In the rows, 128 means zero.
Rotation paths and how fast each direction turns (degrees a step)
Each turn is a multiple of 5 degrees from 10 to 175, or 0.
Each row of a path follows its step; steps can be skipped.
Rotation 1:
step 0: [130 118 137 132 126 135 130 138 130 129 124 127 141 121 128 134 126 130
 124 135 121 127 133 136 122 125 123 134 118 125 126 129]
step 1: [135 131 131 130 135 131 124 118 136 133 143 132 126 132 133 122 133 124
 132 122 128 123 127 127 131 131 122 126 139 126 126 136]
step 2: [124 125 129 126 118 123 129 122 121 122 127 129 122 124 124 129 117 137
 126 127 146 135 129 127 125 127 125 121 126 130 130 122]
step 3: [131 140 126 128 132 131 121 131 128 133 114 124 131 126 130 132 121 124
 130 141 117 124 130 128 134 133 128 131 130 121 123 123]
step 4: [115 125 125 129 136 130 134 126 120 124 134 133 138 133 123 123 136 121
 135 121 123 130 125 128 128 127 130 120 135 137 131 132]
step 5: [133 122 115 125 119 121 126 137 130 129 133 119 126 130 123 135 130 141
 127 127 133 130 131 124 126 131 130 131 118 122 130 133]
step 6: [130 133 138 140 132 133 135 131 136 127 125 131 122 121 130 127 128 119
 128 127 128 124 117 125 137 126 132 140 127 123 128 123]
step 7: [124 125 128 116 134 126 129 120 124 129 127 128 123 134 142 123 127 125
 122 124 129 127 134 134 118 127 135 124 125 140 129 132]
step 8: [140 124 131 131 119 127 123 133 132 125 121 134 132 132 115 125 132 133
 132 130 124 129 135 128 119 126 119 126 123 123 123 120]
step 9: [124 135 128 130 130 133 130 130 128 133 141 124 130 119 134 132 132 124
 125 131 131 123 121 136 131 125 119 127 144 124 128 125]
Speeds:
[124 125 130 124 128 129 126 131 127 128 131 126 127 126 127 128 126 128
 126 129 130 129 130 131 127 129 131 126 125 128 126 128] -> 145
[125 128 126 127 127 129 126 129 126 130 128 130 127 127 132 128 129 127
 128 124 130 128 125 125 128 126 125 126 127 132 126 130] -> 135
Rotation 2:
step 0: [123 124 126 130 121 124 129 117 123 129 139 121 132 135 125 129 122 134
 139 126 118 132 135 121 127 134 134 126 129 130 126 122]
step 1: [118 122 126 125 126 128 129 125 116 129 133 127 127 138 120 122 128 134
 124 127 131 132 129 120 131 135 127 129 127 130 113 117]
step 2: [125 124 123 125 133 131 123 126 123 116 128 120 128 133 129 123 125 135
 127 123 119 133 120 124 137 139 124 121 134 130 123 121]
step 3: [134 122 128 123 121 129 136 123 119 120 127 122 127 125 131 117 122 127
 123 120 117 128 131 129 132 140 130 126 126 122 122 126]
step 4: [130 121 133 114 121 137 130 123 117 128 132 135 129 129 122 124 126 133
 129 122 119 119 122 130 131 136 124 129 127 133 129 125]
step 5: [122 122 139 121 128 132 131 128 117 127 128 130 126 123 141 126 127 132
 124 125 123 123 117 117 125 136 126 131 136 129 129 124]
step 6: [125 127 131 124 122 136 134 130 123 128 131 125 132 121 133 125 122 131
 141 130 121 127 131 117 134 139 129 132 135 123 137 126]
step 7: [126 126 131 131 116 136 130 120 127 137 138 127 126 130 129 120 129 130
 133 131 128 121 132 116 123 139 130 127 132 127 127 120]
step 8: [112 134 130 126 123 130 121 122 119 126 139 130 125 135 126 129 122 128
 133 129 129 131 128 117 130 138 127 124 134 132 126 126]
step 9: [116 128 123 127 131 129 133 127 128 127 133 121 131 125 131 121 121 127
 127 130 125 134 129 124 131 143 134 124 134 131 115 121]
Speeds:
[127 131 127 130 127 131 128 130 129 127 127 128 127 134 128 125 128 128
 129 127 130 129 130 125 129 129 127 124 126 127 126 129] -> 55
[128 128 129 127 128 131 122 127 128 128 130 127 127 129 126 126 130 129
 124 130 131 125 125 128 128 125 126 128 130 126 129 126] -> 120
[132 128 125 130 127 129 128 127 131 126 126 124 128 125 129 127 130 127
 128 131 127 129 128 127 132 130 127 128 130 124 130 127] -> 100
Rotation 3:
step 0: [130 122 120 135 126 124 121 125 122 121 133 135 122 127 128 125 131 130
 117 131 123 134 121 137 129 123 133 119 132 127 133 129]
step 1: [129 123 137 132 135 131 136 123 141 130 129 125 124 132 131 119 129 122
 125 135 124 128 125 127 120 127 126 127 124 134 137 123]
step 2: [125 134 134 130 122 127 134 124 129 134 126 126 124 121 131 133 134 134
 119 128 133 124 135 142 128 123 128 120 136 129 126 129]
step 3: [131 125 127 127 131 129 121 131 127 121 122 134 130 129 125 129 129 122
 129 130 138 123 120 138 120 125 117 123 125 133 131 117]
step 4: [131 124 130 120 122 129 128 123 136 126 131 126 133 118 129 122 132 130
 131 128 132 124 136 130 127 141 131 117 122 132 135 133]
step 5: [127 122 125 127 133 128 129 127 122 127 137 140 122 123 134 126 122 130
 123 128 137 132 129 133 129 118 122 122 126 121 131 135]
step 6: [130 120 126 125 123 136 133 133 138 129 127 136 132 131 137 131 135 124
 125 131 121 128 127 123 127 121 127 125 127 138 139 125]
step 7: [129 133 127 131 115 125 129 128 137 134 138 127 122 127 131 118 125 134
 122 129 134 130 124 140 133 129 127 126 132 131 124 126]
step 8: [131 114 127 130 130 123 121 124 129 126 124 129 123 133 124 127 136 121
 127 131 124 133 132 141 123 121 124 129 129 125 133 121]
step 9: [127 135 133 131 127 140 130 121 130 126 119 123 128 120 135 119 125 128
 129 135 126 133 129 132 125 134 126 118 129 133 137 127]
Speeds:
[127 124 127 127 129 126 128 131 128 129 125 128 129 127 124 130 126 127
 130 130 126 131 124 128 126 125 126 125 127 129 127 129] -> 140
Rotation 4:
step 0: [135 123 125 140 123 131 131 122 128 130 138 131 124 134 138 139 126 128
 131 121 132 121 133 129 125 127 127 135 135 125 123 127]
step 1: [133 129 118 132 136 124 132 129 133 129 129 124 129 143 138 126 125 128
 133 134 122 137 125 129 127 124 138 129 128 125 121 122]
step 2: [136 137 128 136 125 125 129 133 131 130 130 128 118 138 121 125 121 125
 118 135 131 125 120 130 123 130 127 129 122 118 126 134]
step 3: [132 122 126 132 128 126 134 125 133 117 128 134 131 132 136 134 121 128
 124 129 129 123 127 125 126 128 118 135 139 120 123 138]
step 4: [132 128 129 123 139 129 134 120 137 126 126 129 115 135 140 126 128 134
 130 134 133 132 123 127 130 121 131 133 131 125 129 119]
step 5: [137 134 130 135 134 127 133 129 133 139 135 125 124 136 130 120 125 130
 124 134 135 121 132 138 133 132 127 132 126 130 130 136]
step 6: [123 128 120 135 137 123 126 123 134 121 125 136 135 135 135 128 120 118
 132 132 129 121 123 125 128 129 124 129 125 129 131 140]
step 7: [127 129 138 136 135 129 134 124 128 121 129 138 113 135 131 125 127 129
 130 126 137 124 126 120 122 121 129 126 127 131 125 122]
step 8: [131 126 134 139 132 128 139 122 134 138 137 122 127 135 132 126 126 132
 133 129 126 128 137 130 124 123 130 126 135 129 124 139]
step 9: [127 129 121 132 134 123 125 122 126 135 131 131 129 140 127 131 121 124
 137 137 124 130 116 128 119 126 131 136 126 127 136 131]
Speeds:
[128 127 127 129 131 128 126 132 126 126 127 131 128 126 131 130 127 126
 129 130 129 133 127 130 127 124 129 129 129 130 129 128] -> 130
[130 128 127 128 127 132 126 127 126 129 129 124 127 129 130 125 125 132
 130 132 127 130 130 128 130 127 130 126 127 128 128 129] -> 100
[130 127 128 126 128 127 126 128 124 128 124 123 127 124 127 127 131 126
 127 126 127 127 128 127 128 129 130 127 131 130 128 129] -> 0
Rotation 5:
step 0: [129 125 120 134 117 133 130 121 126 124 123 122 127 127 127 129 124 127
 135 135 134 128 131 123 124 122 124 126 128 127 132 134]
step 1: [132 129 129 120 128 133 125 131 131 128 122 138 126 136 136 134 129 126
 128 134 127 125 128 128 136 132 120 126 131 133 122 132]
step 2: [132 134 130 128 128 127 135 131 135 129 134 135 116 124 124 123 131 132
 131 126 135 128 129 122 134 121 128 131 123 125 134 129]
step 3: [124 133 131 134 128 128 125 128 123 118 134 133 127 132 133 130 132 122
 124 121 122 126 127 134 124 121 126 122 129 135 134 129]
step 4: [134 136 128 125 122 128 132 128 131 124 122 125 133 123 127 127 136 123
 128 126 127 129 138 129 123 138 130 126 129 119 131 122]
step 5: [131 123 123 126 132 131 130 114 131 130 131 122 129 125 126 140 127 123
 133 127 130 122 123 133 130 126 121 126 127 126 132 132]
step 6: [129 133 128 124 117 127 130 130 127 130 126 130 136 125 140 130 126 136
 134 140 126 131 130 126 134 123 126 126 130 133 131 130]
step 7: [136 126 125 122 130 141 127 137 129 121 131 128 122 135 127 129 132 130
 127 127 134 123 127 123 129 125 129 132 123 129 129 136]
step 8: [119 132 134 127 125 126 130 127 126 128 128 139 119 129 124 128 132 118
 129 134 131 127 132 128 122 123 122 125 123 133 132 122]
step 9: [124 137 126 131 130 129 127 124 134 119 123 127 126 130 132 126 130 125
 128 117 124 134 133 128 135 131 126 124 133 120 132 134]
Speeds:
[131 129 128 127 130 128 128 125 126 127 129 124 129 125 130 126 129 129
 128 129 125 124 129 131 129 127 129 125 126 127 128 124] -> 55
[132 130 126 129 127 127 127 126 128 131 130 128 128 128 128 128 125 128
 128 129 129 129 128 129 132 128 124 128 132 126 124 129] -> 80
Rotation 6:
step 0: [131 116 131 135 130 128 136 130 130 133 127 137 123 133 125 123 134 127
 129 123 132 122 112 132 132 121 131 125 126 129 129 137]
step 1: [132 130 125 121 136 135 128 135 120 131 134 138 132 137 119 127 131 124
 132 135 138 119 126 128 126 132 124 130 134 123 126 129]
step 2: [136 123 127 136 132 130 129 132 124 125 134 131 134 129 121 124 128 136
 119 122 133 117 129 133 132 127 134 126 113 127 123 130]
step 3: [131 130 131 134 132 132 130 128 123 130 130 132 117 128 134 130 129 134
 126 136 146 124 132 137 123 129 129 135 132 123 130 126]
step 4: [134 119 134 130 134 116 125 128 130 122 128 135 132 121 128 121 129 125
 125 128 132 115 120 136 132 124 126 133 126 129 135 123]
step 5: [126 121 140 125 131 128 136 132 120 136 126 135 129 134 125 128 126 126
 129 131 138 128 130 133 127 140 118 128 124 132 128 121]
step 6: [130 111 131 134 125 133 134 135 131 126 123 136 124 126 119 129 132 124
 124 131 128 119 130 127 127 120 127 133 119 125 127 132]
step 7: [129 131 124 131 128 134 122 137 122 133 129 132 132 135 126 127 134 129
 129 130 140 120 134 129 115 124 120 132 128 132 137 123]
step 8: [126 121 130 138 126 130 126 121 118 118 134 132 128 130 121 123 127 130
 125 132 124 120 131 136 131 127 132 131 117 134 138 129]
step 9: [127 124 132 128 124 131 132 129 127 139 130 134 123 132 124 120 129 138
 124 135 136 133 123 139 120 130 128 133 135 131 136 129]
Speeds:
[126 130 126 131 126 125 127 129 127 129 127 132 129 126 129 132 126 132
 127 129 126 128 128 127 130 128 125 126 130 129 126 129] -> 0
[127 127 130 128 127 131 129 128 130 128 127 131 123 127 128 128 128 133
 128 126 127 131 129 129 127 128 129 129 125 128 124 128] -> 115
Rotation 7:
step 0: [133 123 123 124 137 120 129 126 120 131 132 133 118 132 127 128 126 129
 131 130 123 117 121 128 134 126 133 120 127 138 134 125]
step 1: [129 121 127 129 128 132 132 131 124 131 131 121 132 116 123 128 129 121
 121 132 116 128 119 125 120 127 123 124 119 129 132 131]
step 2: [134 125 124 135 118 134 133 125 131 132 131 130 125 122 131 119 123 127
 134 114 124 136 123 124 133 130 133 129 131 128 131 135]
step 3: [129 135 127 128 130 130 127 118 126 131 119 126 125 123 125 122 123 125
 130 123 126 129 138 137 126 136 119 120 133 121 123 133]
step 4: [136 127 126 127 136 129 125 126 138 133 137 131 134 129 131 127 121 122
 127 132 134 120 134 129 133 120 132 118 138 128 129 126]
step 5: [140 126 125 122 136 132 127 128 125 127 127 131 117 126 127 128 131 126
 125 138 124 119 122 118 134 126 118 128 124 131 120 124]
step 6: [132 122 126 126 120 125 137 121 125 124 137 128 133 125 128 125 134 127
 133 139 123 130 122 124 130 127 125 126 125 126 139 137]
step 7: [129 130 116 138 128 125 132 125 135 122 125 122 125 128 127 128 128 122
 133 116 119 130 125 126 132 134 125 127 122 119 131 124]
step 8: [124 128 123 136 125 125 125 119 128 132 125 126 132 132 127 116 130 128
 118 125 123 127 138 124 127 130 130 117 139 131 126 131]
step 9: [138 132 125 133 132 139 134 129 129 130 128 124 136 127 132 128 125 124
 124 130 132 125 138 126 128 117 121 133 134 126 122 120]
Speeds:
[128 130 128 132 127 130 125 128 128 125 124 131 131 131 128 126 126 125
 128 126 126 129 129 129 127 127 131 127 129 126 126 131] -> 70
Rotation 8:
step 0: [124 122 134 130 135 138 129 129 130 124 129 131 129 120 129 139 128 122
 119 130 135 122 123 129 137 135 129 122 130 130 131 130]
step 1: [133 126 120 123 131 123 124 129 125 127 130 124 123 129 132 133 125 130
 119 128 136 124 117 123 133 120 119 128 127 130 118 124]
step 2: [120 120 133 121 137 129 123 123 130 122 125 131 124 127 130 127 128 130
 130 128 137 121 130 130 122 128 121 121 133 137 129 134]
step 3: [123 125 118 136 126 115 129 117 128 121 131 129 129 128 127 132 126 119
 127 125 132 127 126 121 130 126 120 125 129 126 123 131]
step 4: [125 133 127 124 138 124 128 132 130 124 125 131 128 124 127 123 138 129
 133 114 135 122 130 126 130 120 124 122 130 122 133 127]
step 5: [125 128 124 131 132 119 130 131 126 125 137 130 130 134 131 137 123 128
 130 123 133 130 130 125 131 141 125 130 141 123 132 131]
step 6: [124 128 134 133 139 126 132 132 132 134 132 128 130 121 125 134 132 129
 119 124 137 126 119 120 129 126 134 124 125 127 134 123]
step 7: [130 120 126 125 128 125 127 136 126 127 134 119 125 126 132 136 123 137
 124 124 135 130 130 130 123 128 122 124 135 127 123 119]
step 8: [122 124 137 132 136 133 124 117 128 125 132 133 126 133 122 137 130 129
 121 125 136 126 128 132 123 131 129 121 127 134 122 127]
step 9: [130 120 120 138 125 129 132 125 121 123 122 125 124 126 134 134 132 129
 127 122 133 122 126 122 134 123 121 122 129 128 120 125]
Speeds:
[128 129 128 128 130 130 127 133 128 129 129 125 129 130 129 128 127 126
 123 128 127 128 126 129 129 128 128 129 130 126 132 130] -> 60
